Each scene shows the same named points in several views, each turned, perhaps mirrored, and shifted as a whole.
A view may leave some points out. In some views, one point has been moved. Which views, in the order they come, and which point in each? Write - if no view has one.
Scene 1:
panel a:
  bamez [ 26  -7   6 -11  -7]
  Lumag [  3   8  16   1 -11]
  gafa [  0   8  -9  -4 -39]
  vesi [10 32  9 38  0]
  pasak [ -5   3  15 -10 -22]
  Debe [  8  10  -2   1 -25]
panel b:
  Lumag [-10 -26  -3   5   4]
  Gezan [-11 -38   8  21  12]
  gafa [  8  -5  15   9 -15]
  bamez [  4 -25  12  12  28]
  Debe [  4 -10   7   3  -1]
  pasak [ -8 -27   8  17  -6]
panel c:
  Debe [ -4 -33  -7 -17  -9]
  pasak [-20 -22  -2 -20   5]
  bamez [-31 -52   6 -10  -9]
  vesi [  5 -60 -46 -22   6]
  Lumag [-17 -38 -14 -20   7]
  gafa [  3 -21   0 -17 -16]
  Gezan [-37 -34   3 -17  10]
panel d:
  Lumag [ -9 -21  54   6 -48]
  gafa [-30   6  48 -10 -48]
  bamez [-21 -11  68  24 -66]
  pasak [ -8  -6  62   0 -44]
  Debe [-27  -8  48  -1 -53]
  vesi [-21 -50  21   2 -56]
panel e:
  pasak [-22 -11 -66  73 -27]
  Gezan [-24 -10 -53  88 -30]
  Debe [-17 -11 -58  56 -10]
  vesi [-43 -46 -37  41  -7]
  bamez [-17  -3 -36  82 -13]
  Lumag [-30 -22 -54  69 -21]
  gafa [-20 -16 -79  51 -19]
Moved in: panel e
  moved in panel e: gafa
Scene 2:
panel a:
  Buna [-4 -4 26  8 35 23]
  Nadi [-5 16 40  1 25 30]
  fam [ 5  5 33 32 50 36]
  befog [15  6 39 13 51 26]
  pusa [ -5 -19  32   4  56  16]
  Fefa [13  2 50 -4 59 20]
  zati [  9  -6  32 -26  34   4]
  luses [ 6  5 32 -9 29 17]
  podiv [18 25 33 25 30 38]
  zev [ 6 15 53 -1 47 29]
panel b:
  pusa [-38  20 -14 -39 -34  69]
  Nadi [ -9  34  15 -36 -56  76]
  zev [-11  26   7 -25 -48  55]
  podiv [-16  28  12  -2 -69  80]
  Buna [-34  30  16 -41 -47  73]
  zati [-44  28  24 -51 -37  60]
  befog [-26  22  -1 -13 -50  63]
panel c:
  befog [ 44  -7   5 -11   8  78]
  Nadi [ 33 -17  27  -4  11  53]
  fam [61  4  3 -3  3 66]
  podiv [46  3 23 15 11 75]
  luses [ 30 -28  13  -8  23  63]
  zati [ 22 -43   4 -21  30  67]
  Fefa [ 34 -15   3 -28   3  81]
  zev [ 32 -10  18 -18  -1  72]
  pusa [ 51 -23 -11 -29  14  58]
  Buna [ 34 -29   8 -10  25  61]
panel d:
  Buna [-2 19  6  3 39 -8]
  Fefa [ 19 -10  13   7  30  -8]
  zati [11 26 17  6 50  2]
  Nadi [-21   3   5   8  30  -5]
  befog [ 11  -4   0   2  18 -14]
  podiv [-14   1  -8   1  -3 -11]
  zev [  1 -14  11  11  27  -5]
  fam [ -1  -9 -14  -3  15 -31]
  pusa [ 16   4   0  -2  50 -28]
  luses [-4 17  9  5 35 -3]
panel e:
  podiv [ -4   8   0  34 -19  47]
  zev [ 10  16  -3  22 -55  48]
  fam [  4 -10   1  32 -37  28]
  zati [-20  40   2  11 -70  29]
  Nadi [  0  27  18  27 -43  44]
  befog [ -3   5 -10  25 -48  35]
  pusa [ -4   1  13  23 -56  11]
  Buna [-14  29  10  20 -55  29]
  luses [-13  31   7  21 -53  33]
  Fefa [  2  12 -14  16 -65  39]
Moved in: panel a, panel e
  moved in panel a: Buna
  moved in panel e: pusa
